In the rows, zero is written as 128.
D: a few groups of rows, each row roughly a mix of its group's hidden directions
D (103 x 10)
[[133 113 106 121 117 134 113 166 122 188]
 [119 139 141 134 120 100 158  84 152  89]
 [119 126 134 138  83 102 155 104 125  84]
 [122 117 146 155  75 125 114 141 112  89]
 [134 110 123  66 143 152 130 150 106 135]
 [131 127  79 140 136 110  97 137 100 165]
 [ 90 160 137 154 110 161 112 155 108 116]
 [184 122 104 122 131 138 108 122 129  85]
 [133 131  94 113 183 134 125 130 139 166]
 [ 77 127 150 157 112 134 101 113 107 152]
 [ 95 161 156 156 106 160 121 145 121 105]
 [158 114  87 124 144 142 133  85 140  99]
 [159 152 158  80 131 156 128 148 124 115]
 [124 121 158 138  83 151 136 141 125  81]
 [163 113 166 147 135 132 127 132 147  79]
 [160 134 158 171 103 143 108 107 142 148]
 [138  81 129  99 143 104 153  95 149 135]
 [153 116  85 123 168 127  98 112 115 150]
 [133 146 182  97 128  97 143 124 106 113]
 [121 141 169 130  81 134 135 150 100 154]
 [147 107 102 139 112 152  97 162  98 153]
 [151 121 164 143 122 105 149  91 167 114]
 [112 162 165 116 134 109 153 144 157  95]
 [153 158 114 166 121 106  90 127 115 156]
 [124 153 152 125  81 167 113 141 101 119]
 [157 127 154 121 157 117 148  82 148 155]
 [118 137  98  90 168 120 156 127 126 162]
 [148 142 143 101 127 131 108 157 146  73]
 [119 107  75 125 160 120 108 132 129 164]
 [109 155  94 101 111 145 113 119  89 156]
 [ 92 146 154 175 120 136 114 154 146 112]
 [146 153 103 145 127 116  85 140  99 164]
 [150 116 111 178 120 133 116 124 108 173]
 [131 116  97 104 189 140 110 134 145 127]
 [107  81  87 124 143 104 131 111 121 155]
 [102 136  84 135 151 115 128 164 110 161]
 [142  91  81 132 136 151  92 133 111 117]
 [138 113 148 148 155  93 153 115 157 166]
 [151 144 126 119 185  94 131 107 145 140]
 [142 140 135  93 151 124 163  83 150 144]
 [137 157 156 132 114 129 135 107 110 186]
 [126 113  81 119 136 138 146  82 122  97]
 [141 131 135 118 163 106 136 128 155  70]
 [ 99 127  91  90 147 114 154 153 104 136]
 [129 106 145 152 124 104 159  94 168 107]
 [116 158 160 114 134 111 152 139 154  82]
 [143 123 151  90  85 133 162 110 106 127]
 [159  97 140  99 141  99 142  92 150 142]
 [ 98 117 103 154 121 146 119 154 142 178]
 [130 123 163 126  76 123 142 113 120  88]
 [128 109  73 133 141 103 110 130 108 163]
 [ 64 138 132 127 107 126 131 159 114 110]
 [113 122 106 171 125 128  89 171 115 127]
 [120 114  96 134 102 132 115 163  93 166]
 [119 132 166 153  72 126 122 142 111 110]
 [146 129 156  80 153 117 143 116 158 155]
 [165  79 114 144 135 123 134  91 120 109]
 [102 151 168 126 116 110 133 138 109  80]
 [149 126  84 109 147 127 152 106 124 173]
 [ 69 108 164 126 118 151 138 115 126 120]
 [112 150 175 164 110 111 123 145  99 117]
 [130 123  72 110 144 128 112 156  98 151]
 [115 133 139 165 100 114 123 144  75 146]
 [156 115  69 126 146  99 123 135 123 149]
 [135 169 112 127 125 152  98 169  97 134]
 [103 120 113 128 101 117 131 151  78 165]
 [161 115  99  97 146 123 164 144 149 100]
 [ 92 142 152 166 138 129 144  95 144  98]
 [128 112  79 124 139 160 115 134 174 125]
 [157 115 145 145  87 162 117 109  94 129]
 [178 113  96 152 120 130 117 111  92 132]
 [177 128 110 148 121 135 105 125 110  84]
 [175 112 103  97 120 122 118 139  97 156]
 [116 136 133 122 131 120 147  91 114  66]
 [146 130 113 119 181  91 137 101 143 144]
 [ 65 123 131 160 114 148 137 134 125 109]
 [156 143 152 152 148 146 109 108 157 168]
 [114 110 123 143  84 169 105 157 111 129]
 [144 110  97 156 116 128 128 117  90 174]
 [ 94 122 114 129 100 158 107 176 128 111]
 [167 137 169 133 115 126 148  87 115 109]
 [153  89 107 124 128 156  88 142 122  98]
 [147 128  79 126 142 113 157  90 135 153]
 [ 97 127  86 100 146  95 156 109 133 121]
 [151  88  99 126 118 152  93 145 114 100]
 [147 142 132 127 160 102 137  96 128 180]
 [153 146 133 127 137 123 157  79 148 166]
 [ 88 106  99 133 144 116 125 167 157 150]
 [129 153 129 113 179  89 141 120 153 143]
 [138  89  85 129 143  89 135 110 135 150]
 [130 147 150 119 166  98 144 137 165  94]
 [127  98  81  85 151 130 138 146 114 135]
 [197 155 131 118 133 114 125 132 142 125]
 [154 120 129 147 165 146  94 106 167 117]
 [149 102 103 130 141 149  95 141 125  78]
 [148 124 121 103 102 117 112 170  83 141]
 [171 143 153 142 134 131 105 133 146  80]
 [127 117 101 109 158 113 142  97 152  83]
 [107 127 115 134  94 126 111 177  88 136]
 [117 154 182 132 113 113 152  99 147 115]
 [132 115 117 134  83 156 123 106  85 154]
 [127 151 147 109 142  93 169  99 141 101]
 [123 153 186 129 100 120 154 104 137 129]]

the two rows of each list that fit no group, in list order (the others fit one group, some only roughly)
  * Z_961: [106 142 169  82 147 112 149 126 152 123]
  * Z_890: [ 96 130 158 116 147 121 121 138 146  71]
  * Z_306: [103 143 142 121  89 147 135 153 128  79]
  * Z_75: [ 98 121  95 128 107 144 113 141 109 180]
  * Z_528: [127 152 191 139 136 109 139 105 132 108]
  * Z_877: [112 134 170 122 153 133 108 128 157  81]
  * Z_328: [145 124  84  95 123 131 111 140 103 170]
  * Z_277: [ 71 107 133 161 120 129 151 113 139 108]
  * Z_598: [152 113 119 156  80 143 108 144  98 147]
  * Z_344: [110 108  82 131 142 122 108 172 102 119]
  * Z_36: [121 155 161 133 159 126 125 139 171  91]
  * Z_624: [ 68 141 112 113 107 131 132 165 136 131]
  * Z_224: [ 88 111  79 132 112 144 128 144 116 160]
  * Z_623: [127 144 105 120 135 127  89 145  85 167]
  * Z_479: [135 149 172 125 137 111 149 134 157  83]

Z_328, Z_36
  * Z_2: [123 170 149 170 106 135  93 133 111 135]
  * Z_373: [ 93 133 128 161  97 110 124 170 103 119]
  * Z_278: [ 96 103  95 125 153  92 151 131 156 138]
  * Z_107: [144 104  93 142 165 146  85 140 142 121]
  * Z_356: [ 91 139 129 119 101 119 124 160  94  88]
  * Z_496: [ 99 131  95 101 177 121 133 157 124 136]
  * Z_833: [167 120 130 150 154 129 137  79 154 143]
  * Z_520: [148 158 114 113 166 121 111 109 118 175]
  * Z_828: [116 125 114  86 103 122 120 173  93 131]
  * Z_451: [122 137 151  95 151 130 175 112 154 101]
  * Z_146: [120 127 104 173 104 135 116 122 118 179]
  * Z_52: [ 79 137 145 129 118 165 102 143  97 134]

Z_451, Z_146
  * Z_330: [154  93  82 120 151  95 140 117 138 139]
  * Z_353: [ 90 143 150 126 122 124 135 174 160 100]
  * Z_434: [180 151 125  86 143 135 114 141 114 145]
  * Z_930: [110 126 147 152 130 120 140 124 126 196]
  * Z_969: [124 145 131 133 109 164  94 146 105 174]
  * Z_841: [155 143 174 134 153 108 142 124 158  97]
  * Z_442: [178 136 148 149 122 147  98 126 122  92]
  * Z_447: [163 120 123 104 157 127 150  76 142 126]
  * Z_533: [160 102 138  91 142 115 162 110 158 112]
  * Z_270: [109 125 110 130  98 114 132 134  63 123]
  * Z_258: [104 122 100 100 178 132 121 144 161 136]
  * Z_608: [146 106 107 159 144 149  76 146 136 117]

Z_442, Z_258
  * Z_321: [123 114  89 128 134 159  80 159 118 134]
  * Z_489: [116 122 142 103 157 120 164  84 152 149]
  * Z_397: [136 175 148 109 163 122 115 146 148  99]
  * Z_960: [154  96  92 134 175 124 100 130 139 122]
  * Z_652: [127 135  82 134 124 154  96 152  92 148]
  * Z_870: [113 133 174 118 124 123 126 120 145  70]
  * Z_341: [142 173 164 139 114 132 123 153 116 167]
  * Z_102: [146  80  85 141 154 122 113 115 124 145]
  * Z_307: [104  86  79 108 147 114 146 135 123 133]
  * Z_88: [134 107 153 123 125 145  98 134 138  68]
  * Z_822: [132 144 170 136 144 124 130  90 170 104]
  * Z_217: [ 91 153 149 121  78 147 136 152 119 122]

Z_652, Z_341
  * Z_462: [128 106  79 153 120 137 128 121 113 175]
  * Z_460: [ 97 138 150 116 101 118 161 132 141  80]
  * Z_432: [129 125 129 106 142 113 163  69 112 112]
  * Z_992: [104 133  96 148 125 130  88 144  92 159]
  * Z_180: [170 110 101 142 116 127 112 135  91 164]
  * Z_171: [ 95 143 129 120 118 128 128 140 121  61]
  * Z_556: [ 73 140 142 155 104 137 132 109 105 108]
  * Z_227: [130 176 148 147 114 147  88 145 103 137]
  * Z_953: [152 114  97 132 179 137 112 150 147 103]
  * Z_948: [108 108  94 134 124 122 127 123 122 192]
  * Z_510: [118 124 163 116 151 136 110 126 156  74]
  * Z_441: [130 116 116 104 128 110 155 110  96 181]
  * Z_513: [107 116 124 150 138 136  84 173 125  97]

Z_556, Z_953
  * Z_936: [131 109  74 125 105 141 109 157 100 134]
  * Z_113: [128 137 125 167 127 139  97 162 119 175]
  * Z_795: [133 127 108 149  96 126 114 145  73 101]
  * Z_318: [101 151 185 110 129 105 145 129 124 107]
  * Z_939: [ 86 115 108  98 135 161 132 159 100 124]
  * Z_740: [133 118 135 152 119 156  88 174 128 155]
  * Z_436: [154  98  85 150 160 106 136 112 149 130]
  * Z_463: [136 113 133 160  70 132 115 146 101 114]
  * Z_388: [110 121  92  97 119 144 117 152 135  79]
  * Z_310: [ 93 141 129 145 107 143 105 178 141 103]
  * Z_814: [136 112 157 168 100 141 124 135 131 177]
  * Z_130: [123 125 131 148 153 136  94 178 158 150]
  * Z_975: [108 103 120 160 128 167 148 129 138  83]
  * Z_999: [103 136 169  92 166 128 135 125 148 103]
  * Z_187: [137  96 106  94 157 146 106 136 133  88]

Z_436, Z_975
  * Z_127: [132 139 101 173 107 116 126 130 115 178]
  * Z_18: [101 147 150 181 114 127 138 121 153 101]
  * Z_587: [149 111  96 113 145 101 102 118 111 173]
  * Z_825: [133 124  92  96 146 105 166  90 135 126]
  * Z_351: [153 117  99 149 103 112  99 148 126 172]
  * Z_823: [ 93 126 106 118 136  98 154 121 134 179]
  * Z_292: [137 117  93 131 127 157  85 135 101 162]
  * Z_725: [123 140 152  97 147 119 148  97 146  80]
  * Z_381: [115 136 167 130 147 101 158  82 121 142]
  * Z_66: [145 162 138 106 155 104 149  86 120 151]
  * Z_811: [112  96  67 148 132 145 122 123 111 120]
  * Z_989: [142 144 136 156 102 119 155  97 132 177]

Z_351, Z_811
  * Z_904: [138 105 132 142 149 131 110 163 159  80]
  * Z_582: [133 152 167 131 134  99 162 104 139 164]
  * Z_523: [136 106 140 111 126 165 105 133 153  77]
  * Z_172: [104 118 128 104 121 116 144 141 110 191]
  * Z_181: [131 144 131  99 117 124 114 151 123  64]
  * Z_579: [ 87 129 126  87 154 112 147 140 128  92]
  * Z_838: [131 101  69 148 139  95 139 128 137 135]
  * Z_357: [114 107  64 115 144 127 141 152 113 131]
  * Z_349: [143 140 176 124 112 156 119 139 119 174]
  * Z_260: [ 90 147 139 113 120 120 148 168 100 161]
  * Z_352: [145 136 147 105 154 107 126 147 161  79]
  * Z_214: [ 81 121 121 116 127 151 105 140  88 158]

Z_523, Z_352
  * Z_120: [127 103 128 146 115 130 100 132 134  63]
  * Z_192: [163 128 157 136 102 154 124 106 109  86]
  * Z_338: [175 119 140 108 139 119 131 115 121 181]
  * Z_918: [170 110 101 150 109 143  90 122 106 112]
  * Z_534: [103 126 121 114 112 130 124 181  86 146]
  * Z_311: [139 113  86 177 116 128  94 143 118 123]
  * Z_394: [105  98 107 107 142 123 108 120  97 175]
  * Z_723: [ 81 135 124 104 107 127 123 179 117 121]
  * Z_282: [145 138 117 128 109 135 139 128 102 194]
  * Z_91: [ 80 164 126 110 152 114 143 131 137 161]

Z_918, Z_91
  * Z_409: [132  94 137 139 131  88 133  81 142 156]
  * Z_350: [150 141 137 143 136 136 114 117 145  61]
  * Z_218: [111 166 116 161 115 142  89 153 103 137]
  * Z_906: [118 127 157 106 143 110 160 102 129 177]
  * Z_219: [175 135 149 158 148 126 120  97 146 100]
  * Z_424: [ 94 156 178  99 138 120 151 137 135 134]
  * Z_70: [113 112  70 117 156 115 125 158 116 117]
  * Z_362: [158 116 100 151 113 135 100 158 112 168]
  * Z_689: [114 129 156  90 155 127 148 104 153  92]
  * Z_802: [104 138 158 120 142 100 138 129 160  79]
  * Z_304: [122 114 109 170 127 127  90 139 134  82]
  * Z_628: [148 106  70 127 112 137 122 127  93 144]
  * Z_459: [160 101 125  80 149 119 159 120 149 119]
  * Z_26: [170 116 101 115 159  99 111 132 118 161]
  * Z_871: [ 87 129 137 139 118 160 156 149 141  86]

Z_802, Z_26
